One turn moves each row of this set onto another row. After a few examples, where does it send each row asked below?
Zemun: [  2   5  32   5  27 -26   6  17  -8 -10  12   0  22  17   2  13  33   6
 -21  14  26 -20   9  -8   2  19 -36]
Sed: [-24  11  25  -5   8 -10  14 -15  -5 -35 -15  15  25  -8 -36  -8   1 -33
  22  19   5  -3 -14  -9   3   3  10]
dig: [-13   3  17 -11   9 -11   0  11  26  12 -14   4  -6   0 -33  11  20  24
  11   1  -7  30 -10  -3  -3  16 -44]
Konim: [ -5  17  15 -12   1  -8  -5 -16   0 -15 -14  22   8 -18 -45   7  38 -15
  25  27  -6 -34 -11  -9   6   0  16]
putum: [-13  -2  22 -41 -13  12 -10 -12 -35  21  22   1  -1   2 -15  12  21  21
  -9  24   2  31   1  -5  -2  20 -11]
Non: [ -3  -3  20 -44 -26  11 -23  -2 -34   1  26   8   3 -15   4  25  10  16
  -8  24   1  16  20  12  15  19 -10]
tes: [-10  10  16 -17   4  -3   3  12  54  -9 -13  27   7   4 -26  15  12   7
  10  10  -7  -8   3  -6  20   5 -59]
dolo: [-21   4  11 -46  -7  10  -9   1 -22   4  14   5   0 -21 -11  17  -7  28
  -8  33  -5  34  -2   2   6  26 -11]
tafof: [  5  12   9  -1   0  -1  23   9  22 -11  -8  34   6  31 -20  -9  37 -10
  -5  22  10   4  16 -12   9  -1 -52]
lari: [ -3  22  22 -24 -10   3  11 -41 -18  12  -2   4  -1   8 -22  -8  28  13
  12  24  -1  37   2  -3  26   4  -5]
nesed: [-27 -14  18   7  28  -5 -13  13  14 -16  16  -8  10   6 -25  19  35   7
 -14 -16   4 -10   0   6  11   6 -40]
Zoteg: [ -3  -4  21 -36 -22  10 -17  -7 -38  -4  32   4 -15   1  -4  14   3  22
  -7  19 -11  25 -12  -3  11  11 -10]
dima: [-30  15  17 -37  -1  -9  -6 -25   7   9  11  12  32 -17 -21  14   9  28
  21  34 -20  19  -9   5  14  20  -5]
Tup: [ -2  17   8  -1  41  -4 -14  33  -8  -9   4  17  -6  -7 -14   0  23   1
 -12   3   9 -29  20  19  17  18 -25]
nalu: [-13  21  39 -12  31 -19 -14  24 -15 -29  -1  -7  -1  14 -16  16   3  -2
  -9  -9  -4 -16   1  -7  15  -9 -42]
zado: [-27  29  10 -46  10  34  -5  -2   8 -46   1  19  19 -12 -41  22  17 -20
 -10  25  -3 -17  17  11  23  17  -8]
Lemo: [  8  14  36 -16 -20  -9  -9  10  16  -9  25   9   6  -3   0  33   6 -25
 -34   8  15   7  20  -5  17 -12  17]
ranir: [ -9  -3  20   0 -17  -7   4 -10  -2 -52 -17  30  38 -11 -21  19  19  -7
  23  22 -10 -21  -6   1  21   4   8]
zet: [-22 -12   5 -47 -10  15 -10   2 -33   1  25  -7  16  -1  -1  25   2   7
  -9  19  -7  36   6   8  16  11  -8]
Kobu: [  4  19  16  -9  -7 -24   2  12  28 -34  24  22   2  17 -10   7  17 -16
  -8  23   0 -18  -9 -25   0 -15 -52]
maf: [ 16  15  15   6 -16 -10   2   6 -15 -11  -4  22 -17  15 -17  -7  44  16
 -11  14   7  22   5  -9 -10   2 -39]
Pugon: [  3  28   2 -32  -4  11 -32  24  -9 -18  -1   5  31  -4   8  24  -9 -10
 -11 -13   9 -13  17   5  13  -3 -32]
favi: [-18   1   5 -28  22  27  27 -12  19 -13  17  12  28  17 -33  13  31  -6
  -4  26   2 -13 -19  -2  16  40  -1]
venib: [ 12  12  35   0 -24 -15   4  19  -2 -15  10  45  -9  17 -13  21  22  10
 -26  27 -16  13   5 -10  10  -9  16]
zur: [  7  37  11 -26  -3  11 -14  12  20 -17  -2  28  14  10 -12   7  12 -23
 -11   7  13 -33  23 -11  16 -13 -49]
rel: [ 19  16  43 -28  -4  -1  22  -8 -18 -32  10  30  -7  28 -22  10  41 -18
   6  36  -2 -13  17   5  27  18  -9]
Bati: [ 19  15  10  -8 -24 -22 -24  13 -12 -30  33   3   6   6  11  20  24  -6
 -16   6   7  -9  -3 -13  -8 -12 -32]
Keke: [-10   6  28 -31  -1  -6   2  -4   6 -55  45   4   3   2 -18  19  14 -45
   3  22  -2 -11   4  10  22   8  -9]
vamu: [ -4  30  11 -43 -25   2 -29 -30 -16 -15  22  -2  22 -18  -2  23  21  -2
   2  21  -5   1  19   6  33 -12  -1]
Kubi: [-11   0  50   0 -14   8  11  -5  22   9  -5  26   0  17 -33  15  11  10
 -22  -5   3  31  -1 -10   9   3   4]
borov: [-11   9  14 -18   9   5   3  20  36  26   5  26  14  -5 -23  29  10   9
 -20  16  -8   5  -5  -2  14  15  25]
kizu: [ -8   2  -8 -14  17   9   2  23  30  -7  16  32  30  26  -8   2   8 -22
   4   1  -6 -24  -3  -2  17   2 -41]
patug: [-10   9  59 -27  -4   6  20 -24  16 -34   0  18   2  18 -41  19  16  14
  10  23  -6  -6 -20 -11  17  32 -24]
dovis: [ -2   8  16 -17   3 -16  20 -13   5 -22 -25  -3  33 -10 -18  23  28 -28
  23  32  12 -12   6  -8  24   3  13]
Noz: [ -6  15  15   8  22   1   3  22  -4 -37 -21   8   0   3 -15  15  24  37
 -25   9   4 -10   3  -4  24  12 -42]
voza: [-15   2 -14 -23  25   3  -6  35  10  16   0  16  37   4  -7  11   2   2
   9  -3  -7   6   1  15   3  23 -24]
Dup: [ -3  14  20 -11 -28 -17 -10 -29 -26 -25  43  24   5  -5  -3  -9  16   8
   8  32 -13  15  -8   4  10   0  -2]
Peri: [-24  13 -10 -30  -1  21   0 -20 -17  -9  19  10  45  -5   4  -2  -7  -3
   5  15  -4  19   1  15  31  11   6]
repud: [  1  -6  17   6 -13  10   5 -32   3 -27  -7   7  14  -4 -26   4  31 -26
  19  -1  13 -20 -14  -4  26   0  12]
Zil: [-24  17  18 -21  -2  19 -11  26   4 -13   6  34  28   3 -19  22 -15 -16
 -32  -1  -9  10  13   1  10 -10  19]

repud turns into Konim
dig turns into voza
Dup turns into lari
Now these:
Noz turns into nesed
borov turns into Zil
zado turns into Keke
Kobu turns into tafof
dolo turns into zet

One turn moves each row of this set onto another row. After a few examples, where does it send each row asked below?
lukov: [-12 -36 -31 -25  10  50  34 -12  -3 -18 -21 -30]
gugog: [-22 -23 -22 -28  19  37  20  30  11 -45  21  -6]
Bom: [-24 -35  -5  -7  -9  30  27  32  20 -10 -12  21]
godu: [ -4 -32   2 -12  22  -5  43  21  14  16  -4 -23]
miro: [ -1 -43  -1  -3  14  41  46  17  26 -22   7  27]
Giti: [  8 -61  -7 -36  15  25   0  -6   1   1   4 -15]
gov: [ -6 -28   4 -14  16   0  55  23  32  -8   7 -15]
nuvi: [-21 -29 -31 -49  30  31   6 -11  -2 -10   3  14]
Zum: [-20 -29  -4 -19  15   7  66  -3  32 -18  -2 -15]
sani: [ 21 -40 -11  -5  37  25   7   0   1   9  13  -4]
ravub: [ -6 -30  -8  26  20  27  22  27   7  -9   5  -3]
rebuv: [ 14 -42 -23 -16  23  12  53  -5 -24  -3   0 -14]
bugi: [-33 -27  -5 -28   8  35   1  17   0   4 -26  -6]
nazal: [ -9 -36 -12 -35  20  34  12  49  -5 -10   9   2]
Dade: [  7 -24 -30 -20  19  18  67 -11  -7 -10  -3   8]
Nite: [-23 -21 -32 -27  28  32   2  21 -19   4  -8  -5]
Tapo: [ -5 -27 -10 -23  29  -4  40  -9  11  19  -8 -23]
mezis: [-11 -18 -17   4  11  10  -9  13  14  -9  11 -12]
bifil: [-41 -45 -20 -36  15  40  25   0   2 -39   1   8]
dod: [  5 -12 -26 -39   7  46  41   5  33 -22   0  11]
lozov: [ -7 -33 -10   9  11  -7  44  12  -2 -20  17   9]
Tisi: [-24 -48   5 -50   6  43  13   3  17 -25  -5  -4]
mopaf: [-27 -13 -12 -25   8  46  17  23  15 -32  -7 -28]
Dit: [ -1 -21 -28  -8  27  49  48 -20  19 -27   1   5]
motuk: [ -1 -16  -2 -48  14  37   5  30  22  -5   2  -1]
dur: [ -7 -29 -17  -8   9   7  63   2   4 -18   4  26]
fedip: [-21 -10 -17 -38  19  30  -6 -13  18 -16   1 -11]
dizuv: [ -1 -55 -17 -10  28  46  34 -21 -10   2 -16  -5]
Boko: [ 13 -45 -11  -4  21  -4  36   8 -14  -9  19 -11]
gez: [-14 -37  -8 -32  23   5  56 -22  21   1 -10 -13]

lukov turns into Giti
rebuv turns into Boko
Now these:
gez turns into Tapo
mopaf turns into Tisi
nuvi turns into Nite
ravub turns into miro

One turn moves each row of this set onto another row. After a few examples, where does it send each row asked below?
W: [ 14   3 -15  11  16  -6 -31  50  26  25  24  -9]
Q: [  5   0   0  23  18  -9 -16  58  29  23  26   0]
L: [  8  15 -12  38 -45  -1   4  36 -10   6  36  13]
J: [-25  30   7 -20 -18   8 -21  43 -12  31  10  30]
B: [ -7  -6 -16  14 -24  29   4  59  -8   5  34  24]
F: [-10  25  16  -2 -34   5 -28  29  10  34  -3  -9]
S: [  4  12 -19  41 -39  -8 -11  39 -11  19  50  20]
D: [  0  36  -3 -18  -9  12 -30  42  -9  43  10  30]
E: [ 10  31 -21  15  10 -33 -25  42   5  21  41  18]
R: [-12  24   2 -27 -20  22  -8  39  -8  27  12  31]
P: [  4  19 -15  35 -42  13  -4  32 -22  22  40   3]
K: [-12  32  -3 -30 -22  -2 -28  40  -1  16   5  29]
T: [ 13  -4 -19   5   6 -16 -10  58  17   8  22 -12]
N: [  4  13  -3  14  13 -12 -29  53  23  18   9 -17]
Y: [-18  19   3  41 -43   5  -8  33  -3  10  40  17]

B turns into E
L turns into W
S turns into N
Now these:
K turns into P
T turns into D

